Where one turn sends some rows of the set: a few examples, then the rows asked
z_303: [-14 -31  24  -6 -22   0  -2  14 -45   9  17  27   8   2   6  11  22 -23
  -6 -19  -9   3 -10  -7]
z_433: [ 16  16  18   9  32  15 -15 -39  -4  -6 -16  -5  -5  -3 -24  14 -26  -1
 -23 -21  -3  20 -28 -24]
z_995: [ -6 -12   4   8 -36   9 -39 -25  23  11  37 -29 -13   9 -39  16  -6 -24
  -1  -2   1   1  -2   8]
z_348: [-11   4   6  25 -21  16 -16   1  15  32  25 -36   2  20 -19  17  13 -10
  16 -18  20 -13  11  27]
z_757: [ 18   1  -1   0  -8  11 -34  -3   9  26  35 -26 -22  26 -29  23   5  -1
   5 -14  18 -18  13  14]
z_30: [-23  21  10 -10 -15 -15 -39 -11  -9  22  29 -29 -26  17 -12  18  17 -13
  -5 -20   3  31   8   8]
z_383: [-19  -7 -42  -2   9   5  -4  -5   0 -30  -3 -27   1 -40  11  -3   1  19
   2  -8   0   1   5 -11]
z_496: [-28  11   0  22 -28  11 -20  -2  22  28  28 -20  11   8 -31  16   7 -19
  15 -23   9  -9   3  23]
z_613: [ -4  11  12  14 -10   5   2 -15   5  12  14 -13 -32   4  13 -22   1  24
 -38  31 -41  -6 -31  -1]
z_604: [  1   6   8   1 -43  -4 -47 -18  11  28   9 -10   8   0 -18  -1   0 -17
  -5 -20  19  27  17  20]
z_142: [ -6  -6  20 -13   3  -8   2   8 -33  11  16 -12 -17 -19  35   1  -9  47
 -28   5 -12  -1   2   8]
z_93: [ 11 -16   9   7  -9   4 -13  -7 -27  12   1  -3 -17  14  22   5 -22  -1
 -27  21 -61  -3 -29  25]
z_733: [ -8   9  12  13  -7  12  14 -13  10   9  13 -10 -35  16   6 -22  -3  39
 -17  24 -40  -5 -28 -11]
z_660: [  0 -19 -10 -10  11 -13  20  28   4  32  32   5  10   1 -32   5   0   1
 -15   5 -10 -12  19 -16]
z_332: [-14  16 -17  -6  36  -5  32 -15 -15   3 -20   8  -2   0  17 -11   3  -4
   3 -23  29  -4  -6   1]
z_971: [ 10 -40  -7  -1  -6   0   2   5  20  20  16 -10   0   8 -38  -1 -13 -26
 -23  18 -39   8   2 -19]
z_201: [  6  17   9  -2 -30 -10 -41 -14   5  35   6 -22  -5  19 -10  -2  11  -8
  -5 -17  20  36  22  18]
z_632: [-37 -16 -35  11  -7   4   5  -9 -12 -31 -10 -25  17 -29  19   1  -3  -2
  17  -5 -11  14  -2   3]
z_864: [  5 -20  10   2  -7  13 -16  -4 -24   8 -15  -8 -19  11  25   5 -26   5
 -17   2 -65  13 -25  20]
z_393: [ 19 -29 -17   0  16  -1  30 -28 -14   0 -23   0  12  11  10  -5 -30 -21
   7   7  26  -4   2  13]
z_786: [  9   4  -7  -5 -18   1 -33  -5  10  27  41  -3  -5  15 -39  20  -5  -2
   6 -15  21 -17  14  14]
z_394: [-11   5   9   0 -29 -13 -32 -10 -20  30  16 -15  -2  37 -10  21   1 -27
  14 -15  -1  32  11  28]
z_185: [-25  -8  15  22  -8  -3  23  11 -27  22  17 -15   9   0  29   6 -10  13
 -15  23 -34 -16 -15  34]
z_277: [ 12  -1  25  16  24   4   6 -22 -25   7 -14  -5  36 -14  -8  23 -35   4
 -10 -18  28  12  -1   1]
z_474: [ -1  13  18  31 -26   8   9  -6   0  29 -14   0   6   4  30 -34   3  21
 -23  19 -25   1 -19  25]
z_56: [-23  14  34  30  10   6  22 -41 -22  -7   2   0  16  11 -16  16 -18  -6
   3  -4   9  19 -34 -17]
z_161: [ 15 -25 -13 -23  24 -10  11 -40 -27 -18  -8  -1 -24   7  10   2 -24 -21
 -10   7  14   7 -10  -9]
z_340: [  6   7  17  36  18  20   7 -33   1   8 -29  -6  31   9 -23  12 -36 -15
  -1 -16  -5  19 -24   0]
z_564: [ -4   9  13  -5   9  -8   0  11 -26  19  20  -8 -16 -18  30  -1   1  37
 -39  10 -18 -17  -7  15]
z_181: [-15  -5  23  -2 -19  11 -15   4  -9   7   5  15 -15 -13   0 -16  43 -12
 -26 -27 -11  12 -19 -28]
z_689: [ 25 -34  19  -3 -29  13 -25   6 -14  18 -16  21  11  -8   3 -13  16 -21
 -22 -23  -6  14   0  -6]
z_46: [-22 -25  17  17  -9   2  30  11 -22  15  18 -24   8  -1  25   8 -23  27
  -3  22 -26 -13  -4  24]
z_783: [-33  -1 -16   1  34   0  41 -25 -16 -13   0  -6 -17  14   5   6  -4 -23
  10  -5   3  -9 -26  -5]
z_840: [-16   2   7  -5 -38 -13 -36 -15 -19  21  31   5   2  25 -22  24  -5 -27
  14 -16   3  19   3  22]
z_314: [  7   5 -55  -6   8   4  -7  -2 -15 -16 -21  18   9   0   5  -5  -8  16
  24 -16 -10   0   1   1]
z_907: [-29  26   4  -9 -21  -8 -45 -11   3  19  31 -11 -17  -1 -23  14  15 -13
  -6 -32   5  19   0   6]
z_384: [ -9  -9 -52  -1   5   7  -2 -12 -19 -30  -5   9  -4  11  -2   9 -12  -1
  29  -4 -31  -2 -16  -5]
z_859: [ 35  -3  -3   6   2   7 -10   9  -6  34 -11   0   0   2  18 -10 -22  24
 -32  13 -33 -17  -3  31]
z_375: [ 30 -11  -5   7   9  19  -8  12   6  28 -20 -12  -5   2  13  -7 -30  31
 -20   0 -41 -13  -1  23]
z_994: [-24  -9  -2  22  -9   3  27  16  31  33  10  -8  19   4 -31 -17  12 -16
 -10   4 -24   4   0 -14]
z_45: [-17 -14  -7  15   8   9  22 -39   3 -11 -39 -21   0  -2  17 -17  -9 -39
  -3  -6   2  22 -21   4]
z_116: [  1 -13 -34  -4 -20  -2  -4 -35  -7 -39   1  -1 -11  -5   3 -20  -5  16
   9  21   0  18  -6 -26]
z_655: [  5  -4 -18  -1  31  11  13 -35  21  -9 -28 -26 -21 -14   4 -21  -7 -14
 -21  -7  16   4 -11 -13]
z_565: [ -2 -11  10  18 -30  17 -28 -21  17  15  33 -41 -22  31 -28  17   7 -21
   9   0   3  -3  -3  11]
z_765: [ -2 -11  23   8  31   1   5 -33 -26 -12  12 -18   7  -5 -22  39 -41  -7
 -14  -2   2  12 -19 -15]
z_910: [  4 -16 -35  14 -28   4  10 -26   0 -24 -13   1  18  -2   6 -26  -8  15
  23  19  10  10   2  -7]
z_908: [  3  29  21  17  29   3  16 -30  -2   6   1   1  13  -4 -24   4 -17  23
 -13 -11  30   7 -13 -24]
z_764: [ -7  15  21  23 -26  10  14  -6  -5  24 -18   8   0  14  30 -36   2  35
  -6   7 -23  12 -17  12]

z_859 -> z_564
z_995 -> z_840
Where do these go?
z_30 -> z_565
z_433 -> z_765
z_384 -> z_632
z_660 -> z_181
z_764 -> z_375
z_161 -> z_783

Where one turn sends some rows of the set: a few examples, then the rows asked
z_483: [ 11 -29  10  15  -6  10  11  13 -19  26  -7  -1  12 -38 -26  -7  23  -6
 -30 -29  35  27]
z_767: [ 14  -9  -6  32 -38  29  14   2 -26  -6  -7 -10  38   0 -42  17   0   7
   1 -18 -17   6]
z_642: [-27 -13  17  21 -18   4  -8  28 -31  -4   6  10  40 -28 -61 -29  11  -1
 -16 -46 -26 -36]
z_552: [-13 -11 -35  32 -16  17   5   2  -5 -11  21   8  26   6 -62 -31   1   0
 -31 -19  10   5]
z_545: [-11 -14   3  -8 -13 -21  13  19 -29   5 -10  -4  80 -17 -37 -20  22 -10
  23 -57 -25  11]
z_933: [  4  19  16  29 -42 -10 -24  31 -56  33  29   6  23  34 -37 -18  16  11
 -16 -33 -14  15]
z_436: [ -6 -10 -27  18   8  -9 -10  22 -27  10  34   3  61   7  -2 -18  22 -36
   1 -37  40  -2]
z_16: [  3 -40  -7  19 -31  12  10   2 -34  48   9  -6  40  -3 -23 -38   6  20
  -5 -26  47 -21]
z_2: [ 21 -17  10  25 -42  -2  33  11 -27  50  13  21  14  -7 -18 -34  17   3
 -21 -27  33  21]
z_551: [-17 -11 -53  18 -22   6   3  -8  -2  61  -7  26  34  -1 -35 -38  14   8
  -4 -23   5  25]
z_283: [-21   1  -5 -30 -27 -20  -6  -6 -46  20  24 -19  48  29  -7 -20  30 -25
  -8 -12   3 -18]
z_322: [  1 -34   6   6 -12 -11   4  24 -54  56  -1 -11  27 -43 -29 -34  10  10
 -16 -33  -2  31]
z_463: [  6  13  18   3 -27 -13 -15  12 -38  36  17 -14  57  27   1 -18  32  -7
 -36 -57 -22  30]
z_982: [ 13 -45   7  41 -37   2  12  30 -23 -16  -3   4  34  22 -13 -31  27 -12
  -3 -30  19   4]
z_715: [-22 -13 -46  17 -17  17  -4  37  -4  15  12 -36  22  13  -9  -8   8 -26
 -21 -43   8  -9]
z_188: [ 18  20   5  15 -43  14 -10  22 -19   0   8 -32  46  16 -23   9  -2 -11
 -26 -52   1  -8]
z_696: [ -2 -24 -17  -1  -2  -3 -16  27  -8  21  -7  18  44 -10 -13 -37  23 -31
  10 -38   3  58]
z_637: [-16 -17  -9  20  -8  -1   9  17 -52  29  -9 -16  30 -26  10   9  35 -44
 -25 -30  -3   3]
z_573: [-48  -6  -6  11   3   3   1  44 -23   5   8  30  38 -20 -23 -17  23 -22
 -17 -14 -20 -31]
z_177: [ -6 -26  12  27 -12  -7 -12  12 -11  41  15 -20  41   4 -36 -51   7 -37
 -30 -52 -25  39]
z_291: [ -2 -14 -15   8 -14  16  24  37 -26  22   1 -16  77  13 -42 -19 -14  22
   7 -49 -20   3]
z_414: [-32   9  26  22 -23  25 -28  23 -42  44   3  18  29  -7  -8 -14  25 -27
 -10 -54   9 -32]
z_229: [-19  -8 -13 -35 -15   7  18  -8 -36  35   6 -21  67  12   4 -21  13  14
 -11 -28 -21  15]
z_712: [-18   0  14  14 -10 -23   9  -9  -2  41 -19 -17  46   4 -39 -23  -1  -2
 -10 -36 -45  27]
z_243: [ 27 -26   2 -10 -37   0   3  29 -26   4   3  43  33   9 -33 -47  36  -4
  -4 -20 -25 -13]
z_889: [-32  16 -21  18  -8  15 -17  27 -30  45 -10  11  42   6 -11 -34  14  34
  16 -67   2  -2]
z_316: [-29   1   7  13  -1   7 -13  47 -29  50 -10  21  35 -35 -37 -26   8 -44
 -20 -34  -1 -11]
z_949: [-13   1  -4  28   1  17 -26  40 -25  33   5  -9  46  59 -21 -33   1   9
  -8 -49   2  -5]
z_460: [-16 -10   3   8 -14  32  -6 -50 -25  48  -9  -3  43   7 -14 -41   3   4
  -8 -18  -3   7]
z_984: [  1  10  21  14 -36  22 -20   4 -16  15  25  30  21  22 -56 -36  13 -39
 -17 -40  -1  15]
z_179: [-17  32   1  13 -19  13  -7 -16 -20  27 -10 -18  38   4 -26 -22 -22  34
 -13 -33  -2 -12]
z_321: [ -5  21  -9   7 -14   6   5 -35 -42  28  11  29  34  13 -20  -5  43 -40
 -10 -22 -16  -2]
z_281: [-32 -19 -30   0 -38 -12  15  -6 -29  25  -9   8  27  -1 -33 -35  30  -3
 -17  -7 -34 -40]
z_343: [-18 -14  -3  -4  -5   0 -12  10   3  24 -10 -33  31  46  -8  -9  16 -36
 -12 -23 -17   6]
z_346: [ -8 -21   6  10 -49 -11  -8  20 -29  34 -15  31   9  28 -10 -54  39  -8
  -3 -23 -27  17]
z_673: [ -3  15 -13   0 -15  -2 -12  35 -40  54  48  20  41 -16 -41 -13   2   5
  14 -45  17 -10]
z_526: [ -1   9 -15 -11   4  -2   7   8 -50   3  19  15  31 -32 -42   5  19   2
   3 -25 -30  15]
z_127: [-11  -8  -7  26  15   7  -9   5 -34  52 -20   3  32 -31 -20 -15  27 -27
 -35 -30  33  -9]
z_923: [-22 -12  -7  10 -21  -4  -1  22 -20  32  10  54  43   9 -23 -27  49   0
  -6 -22 -27 -40]
z_815: [ 27 -20 -13  13 -33  -4  30   3 -40   1  12  23  24  13  -9 -52  23  -2
 -23  -7  15  -7]

z_673 -> z_984
z_16 -> z_414
z_188 -> z_343
Where do these go?
z_177 -> z_545
z_243 -> z_483

